In the rows, 100 means zero.
Each path below is one point turned by a fixed rotation once a step. After each direction that follows a path, write how fast that rotation turns it, in deg/step (0 if it stays still).
Each turn is a multiple of 5 degrees from 10 to 175, or 0.
Each row of a path follows its step; steps can be skipped.
path 1
step 0: [79,81,115,64,72,160,90,120,93,71,141,129,140,105,121,116,91,130,121,74,108,102,106,95,95,118,97,118,80,119,98,101,78,96,105,92,86,109,106,70,72,98,80]
step 1: [62,87,109,123,136,132,122,92,81,51,138,99,111,81,104,103,104,150,82,49,88,100,102,77,100,122,132,112,95,108,109,83,97,117,96,102,107,94,88,100,76,101,97]
step 2: [82,81,71,113,116,124,117,105,133,66,136,93,104,86,137,128,122,88,81,91,71,83,77,99,80,111,115,81,79,108,96,99,82,152,98,116,90,97,95,117,84,141,126]
step 3: [77,96,66,90,68,147,117,90,92,119,172,122,124,103,121,112,124,100,106,111,102,130,75,97,75,109,95,86,95,126,97,119,77,115,110,102,94,113,122,81,83,106,112]
step 6: [120,85,113,82,125,135,114,89,91,104,135,115,110,91,106,92,147,69,102,102,95,119,80,84,98,114,93,48,60,119,117,100,77,120,92,112,92,102,146,74,83,112,97]
step 9: [101,63,100,87,113,135,129,111,102,100,121,65,91,82,99,88,95,85,85,85,90,106,76,112,109,121,118,38,73,128,148,103,88,121,123,95,61,114,102,113,110,119,109]
step 11: [90,91,106,86,86,111,106,109,78,66,126,117,63,74,97,114,81,120,117,56,96,117,117,79,98,128,101,117,122,114,116,97,57,104,105,155,85,141,112,89,101,107,77]
step 13: [102,136,85,86,111,122,130,83,116,79,159,116,108,98,148,76,100,82,79,77,87,102,97,106,88,119,110,70,69,87,136,100,84,114,95,104,77,91,85,82,82,88,75]
step 15: [78,62,94,119,91,112,81,74,83,96,123,103,124,120,129,132,66,138,109,104,66,102,90,82,82,109,93,91,109,132,151,91,59,114,117,122,87,106,84,103,108,107,96]
step 16: [62,89,92,115,139,110,119,111,97,100,124,108,105,103,149,121,73,92,97,83,78,117,89,116,108,105,114,56,60,127,143,86,76,85,92,95,99,93,108,68,82,88,86]
[89,98,102,101,92,105,111,108,100,95,97,113,99,95,101,102,89,100,102,108,96,101,92,91,111,92,93,106,90,99,99,105,98,91,105,106,97,96,100,99,113,84,109]  90
[103,96,100,84,107,107,102,104,99,109,110,97,105,112,106,102,100,86,108,97,93,107,95,102,110,100,91,96,101,99,101,112,103,93,98,89,103,97,87,91,98,104,102]  110
[99,100,97,107,111,95,108,107,97,94,88,93,102,110,113,97,97,100,83,99,98,103,96,91,109,106,98,84,92,93,96,93,101,99,99,95,98,110,97,110,97,102,101]  100
[98,106,101,105,100,94,106,109,116,96,99,102,87,101,112,112,97,91,103,101,106,91,107,107,93,103,89,107,97,98,105,106,91,98,96,98,104,99,99,104,84,97,96]  130
[109,106,109,103,96,107,100,99,93,92,102,97,104,91,111,108,108,110,100,111,110,89,104,92,106,101,98,95,95,99,110,103,112,104,105,101,109,92,88,96,103,106,95]  55
[93,107,105,94,95,104,111,94,107,95,111,100,97,100,98,103,95,94,102,101,95,101,97,97,100,98,109,103,104,99,83,91,105,101,118,105,104,107,89,109,94,106,89]  35
path 2
step 3: [65,114,97,59,70,72,94,121,94,92,96,85,77,105,105,141,108,95,68,121,102,95,96,88,97,54,105,92,134,88,69,88,95,104,140,90,119,161,115,96,69,122,97]
step 4: [142,79,66,119,103,78,107,56,135,106,121,105,96,115,125,86,88,71,115,119,111,115,62,111,118,142,85,99,103,84,123,55,117,94,96,113,128,60,118,78,92,119,102]
step 5: [79,121,131,110,104,128,121,108,77,116,72,87,146,95,89,112,63,88,61,107,119,115,91,135,101,98,101,117,111,119,94,149,113,85,92,128,103,119,117,115,63,48,100]
step 6: [117,90,78,121,114,66,104,83,82,52,65,115,91,105,91,107,89,90,111,55,74,85,127,92,102,91,117,51,93,57,75,66,107,109,110,64,94,93,130,98,126,75,91]
step 9: [118,89,95,93,88,112,121,128,130,78,77,163,137,81,100,126,129,81,114,131,100,112,147,126,121,93,84,99,131,120,119,91,109,131,106,85,109,111,100,135,95,121,86]
step 10: [110,105,106,83,104,87,73,54,85,126,113,55,109,111,80,96,78,72,132,95,71,81,102,97,88,93,65,81,112,104,105,102,92,72,23,81,105,105,88,101,100,94,140]
step 11: [61,115,88,118,146,92,116,140,114,91,83,78,95,128,87,111,126,102,47,87,141,72,95,119,113,107,139,80,133,106,129,93,86,110,122,106,119,110,69,104,120,111,111]
step 13: [99,52,124,101,101,122,100,152,88,85,128,78,148,89,91,120,96,81,85,76,113,126,73,101,90,114,81,87,75,155,104,92,69,107,79,100,108,103,123,66,112,91,94]
step 14: [131,91,90,128,65,64,97,92,80,89,93,100,83,121,103,110,116,106,62,90,64,56,93,98,124,68,77,122,135,100,68,125,121,76,120,90,85,84,61,124,119,83,74]
step 15: [118,109,32,95,111,120,84,103,125,80,152,107,94,90,118,119,90,122,131,80,137,94,142,137,90,122,107,98,75,108,103,99,76,83,93,127,110,121,109,114,79,101,120]
[101,101,95,94,95,91,91,85,101,100,93,104,92,112,110,98,97,99,103,96,88,96,89,96,107,100,106,102,97,105,112,102,98,101,93,90,89,89,107,99,103,89,99]  175
[97,98,97,91,100,107,105,90,103,97,103,92,97,83,101,93,92,95,105,94,107,106,96,101,106,101,105,99,99,105,95,112,88,97,96,87,103,103,86,100,86,95,96]  140
[107,100,106,103,102,104,100,109,104,107,107,92,93,118,91,99,95,92,102,101,97,115,99,102,92,108,96,100,107,102,99,100,98,91,93,88,97,88,101,90,95,111,92]  120
[99,98,99,97,111,92,101,101,93,110,102,116,98,110,96,103,100,113,101,95,109,108,109,115,100,99,110,102,93,101,100,104,107,102,97,102,97,99,95,108,87,93,91]  110
[107,110,110,93,89,95,99,97,99,110,109,92,93,103,102,109,100,86,99,100,98,97,110,105,96,88,99,101,87,89,95,110,105,103,104,99,97,102,99,94,97,92,112]  160
[105,107,107,97,107,104,105,102,108,93,95,105,92,107,97,99,98,94,97,93,96,100,100,90,118,92,99,92,88,110,99,94,113,88,109,101,103,105,94,105,96,108,97]  135
[115,89,91,99,110,101,112,102,100,102,103,88,94,99,106,113,99,99,92,103,95,98,99,110,110,95,100,91,112,105,100,97,103,101,91,98,100,109,109,104,99,92,103]  0
path 3
step 1: [75,80,110,117,97,94,110,121,59,122,109,124,125,111,80,124,82,108,104,90,101,75,115,102,89,136,98,138,88,117,99,82,82,135,74,82,117,104,58,150,143,88,121]
step 2: [73,83,123,98,100,83,112,97,83,105,73,105,115,118,68,128,106,90,93,84,89,120,115,104,102,131,112,122,78,155,116,65,91,98,50,96,95,134,69,116,149,114,90]
step 3: [70,92,130,117,84,108,116,82,116,102,45,132,111,131,80,90,96,103,132,71,107,130,118,106,117,127,127,84,97,141,138,95,117,101,51,100,80,112,101,106,113,89,92]
step 5: [85,87,140,93,113,86,89,156,69,68,101,131,87,90,82,102,94,63,112,68,109,79,69,96,130,119,122,109,57,103,88,91,109,114,59,79,92,118,85,84,111,100,114]
step 7: [91,87,104,163,79,86,97,139,77,97,76,132,122,146,109,91,97,97,101,87,111,78,120,87,101,120,100,83,115,103,83,106,80,122,68,82,61,90,86,140,84,110,70]
step 8: [92,81,149,127,84,67,103,119,103,107,97,124,91,142,122,98,126,90,69,102,106,86,123,92,113,109,109,124,87,80,64,69,79,116,40,94,81,122,80,128,97,102,90]
step 9: [89,71,116,100,100,76,115,84,117,100,83,115,61,140,99,139,110,78,87,81,132,100,117,99,132,119,152,106,76,92,83,72,109,93,47,93,119,114,107,109,79,87,80]
step 10: [93,94,69,107,97,93,122,106,104,100,96,118,80,139,88,122,88,107,118,81,154,107,109,88,137,132,126,85,81,93,115,110,107,136,54,87,127,72,82,121,71,79,71]
step 12: [100,87,128,97,99,104,122,107,51,72,81,80,94,131,85,105,118,60,96,109,95,114,110,140,127,121,95,136,67,98,114,84,83,115,50,74,100,79,129,93,98,114,79]
step 17: [128,78,85,81,82,77,121,102,101,91,98,111,129,121,96,87,80,81,119,93,114,67,127,86,95,148,69,99,124,114,116,99,83,157,52,99,101,108,88,103,58,113,100]
[93,106,94,101,95,108,108,102,103,90,100,108,105,101,104,116,103,103,100,94,96,97,104,108,96,100,110,99,111,99,112,88,112,88,99,94,100,95,108,88,95,101,92]  110
[94,112,89,108,109,105,103,104,93,99,105,95,100,109,91,105,108,103,102,95,91,115,95,92,91,97,97,90,98,108,101,100,82,103,97,99,94,101,96,99,103,104,92]  80
[98,92,81,107,105,111,99,95,99,100,91,110,95,104,97,87,90,94,96,96,93,104,107,101,102,106,102,99,93,96,100,92,95,93,109,96,100,93,107,108,96,90,110]  115
[102,105,105,106,97,114,105,100,102,104,102,102,113,99,111,85,108,109,100,96,101,91,105,97,105,88,103,96,96,93,106,101,100,112,102,101,92,92,102,104,109,90,90]  100
[85,109,105,110,105,103,100,101,93,98,96,86,102,94,101,100,89,98,96,102,96,78,95,107,102,98,96,100,95,101,94,105,93,94,97,97,97,86,101,97,93,109,104]  55
[101,98,104,102,100,103,105,91,92,110,94,94,97,107,90,103,100,97,109,93,110,100,105,99,97,99,107,85,111,103,100,118,109,99,105,104,100,96,117,109,95,102,99]  110
[110,102,92,103,94,98,94,102,80,96,111,102,95,84,100,101,85,95,102,95,96,98,104,101,99,103,97,94,102,103,98,98,105,105,95,103,111,92,100,102,112,98,86]  70
path 4
step 0: [96,70,88,107,108,126,121,119,103,137,84,122,105,56,128,98,113,91,99,87,109,84,116,86,66,166,106,95,111,84,95,80,88,106,136,88,110,70,124,138,119,107,102]
step 1: [80,120,127,118,106,72,77,120,116,67,138,95,69,108,119,106,70,89,128,103,92,85,88,106,99,97,103,49,119,103,93,88,83,155,81,116,83,94,82,88,84,133,130]
step 2: [127,120,81,76,130,91,128,115,131,93,59,86,117,91,124,107,133,117,83,85,74,110,121,86,109,85,88,82,124,146,128,99,139,86,89,87,89,101,74,115,137,86,104]
step 8: [91,145,127,75,106,99,88,66,86,103,74,98,83,136,92,101,128,88,83,101,83,138,155,127,112,131,80,93,95,99,80,91,118,94,79,97,106,122,93,129,88,73,73]
step 9: [98,82,74,128,109,97,112,74,88,132,113,144,98,121,107,105,124,114,105,74,110,87,56,126,109,125,142,121,112,71,99,86,100,100,146,99,81,70,79,86,118,72,105]
step 10: [103,106,148,92,94,99,108,85,88,59,104,104,76,85,134,133,80,74,89,92,82,133,89,112,60,92,82,105,87,110,115,88,64,136,97,85,94,94,149,76,119,107,107]
step 11: [85,86,82,64,100,46,93,117,84,92,89,96,122,107,127,118,118,84,124,117,106,83,54,88,126,96,72,107,115,114,98,96,147,94,60,109,100,84,78,114,101,62,88]
step 12: [140,111,75,66,103,125,84,94,125,100,67,113,84,148,111,107,93,126,81,98,103,85,119,99,59,109,84,125,79,67,105,115,68,66,96,137,111,88,96,87,107,106,125]
step 16: [144,88,99,92,127,103,148,91,74,114,100,97,108,96,93,85,84,60,95,112,126,76,135,77,67,92,102,102,144,102,127,88,70,105,101,105,103,116,144,107,113,132,78]
step 17: [84,103,135,141,108,85,80,100,125,101,132,80,107,112,99,101,91,60,107,121,82,82,123,129,111,115,109,81,92,110,61,110,127,84,66,122,88,66,99,152,70,84,97]
[109,94,100,85,97,107,104,93,103,84,107,104,99,101,87,97,97,101,109,96,108,92,98,101,101,106,92,92,103,100,109,89,101,92,114,105,95,94,107,101,96,100,104]  160
[111,110,101,93,93,85,99,90,104,107,92,88,100,105,98,92,100,118,99,104,106,104,96,108,103,108,103,97,105,95,101,92,104,97,94,100,102,103,88,96,109,106,104]  110
[99,98,89,105,102,103,101,96,99,85,101,102,95,90,100,99,90,108,92,106,93,105,102,99,101,92,100,92,106,99,92,89,85,92,95,100,94,102,96,96,112,93,86]  130
[117,101,97,102,103,105,98,103,101,99,96,105,98,103,97,104,117,103,104,98,105,99,101,103,100,96,106,107,93,102,112,107,88,104,100,97,87,95,87,103,101,108,82]  110
[102,94,103,90,100,103,94,88,95,110,95,109,96,96,103,110,105,92,105,111,98,108,95,106,105,94,101,111,92,96,102,87,101,98,96,116,96,106,102,89,101,93,103]  20
[89,106,101,101,94,102,95,96,101,98,99,106,91,83,105,95,99,105,97,103,101,105,84,105,94,107,104,101,97,108,97,97,101,116,119,98,91,101,96,107,101,105,103]  80
[95,115,99,94,102,107,111,104,102,101,107,100,98,105,112,104,100,104,89,106,111,105,106,100,83,104,100,98,97,104,115,93,98,95,101,102,105,112,101,93,90,100,94]  175
[103,92,106,100,105,94,94,106,110,96,112,110,98,96,102,107,99,101,94,86,109,113,99,102,105,97,111,89,91,104,104,97,110,103,97,96,107,97,101,89,111,103,100]  85
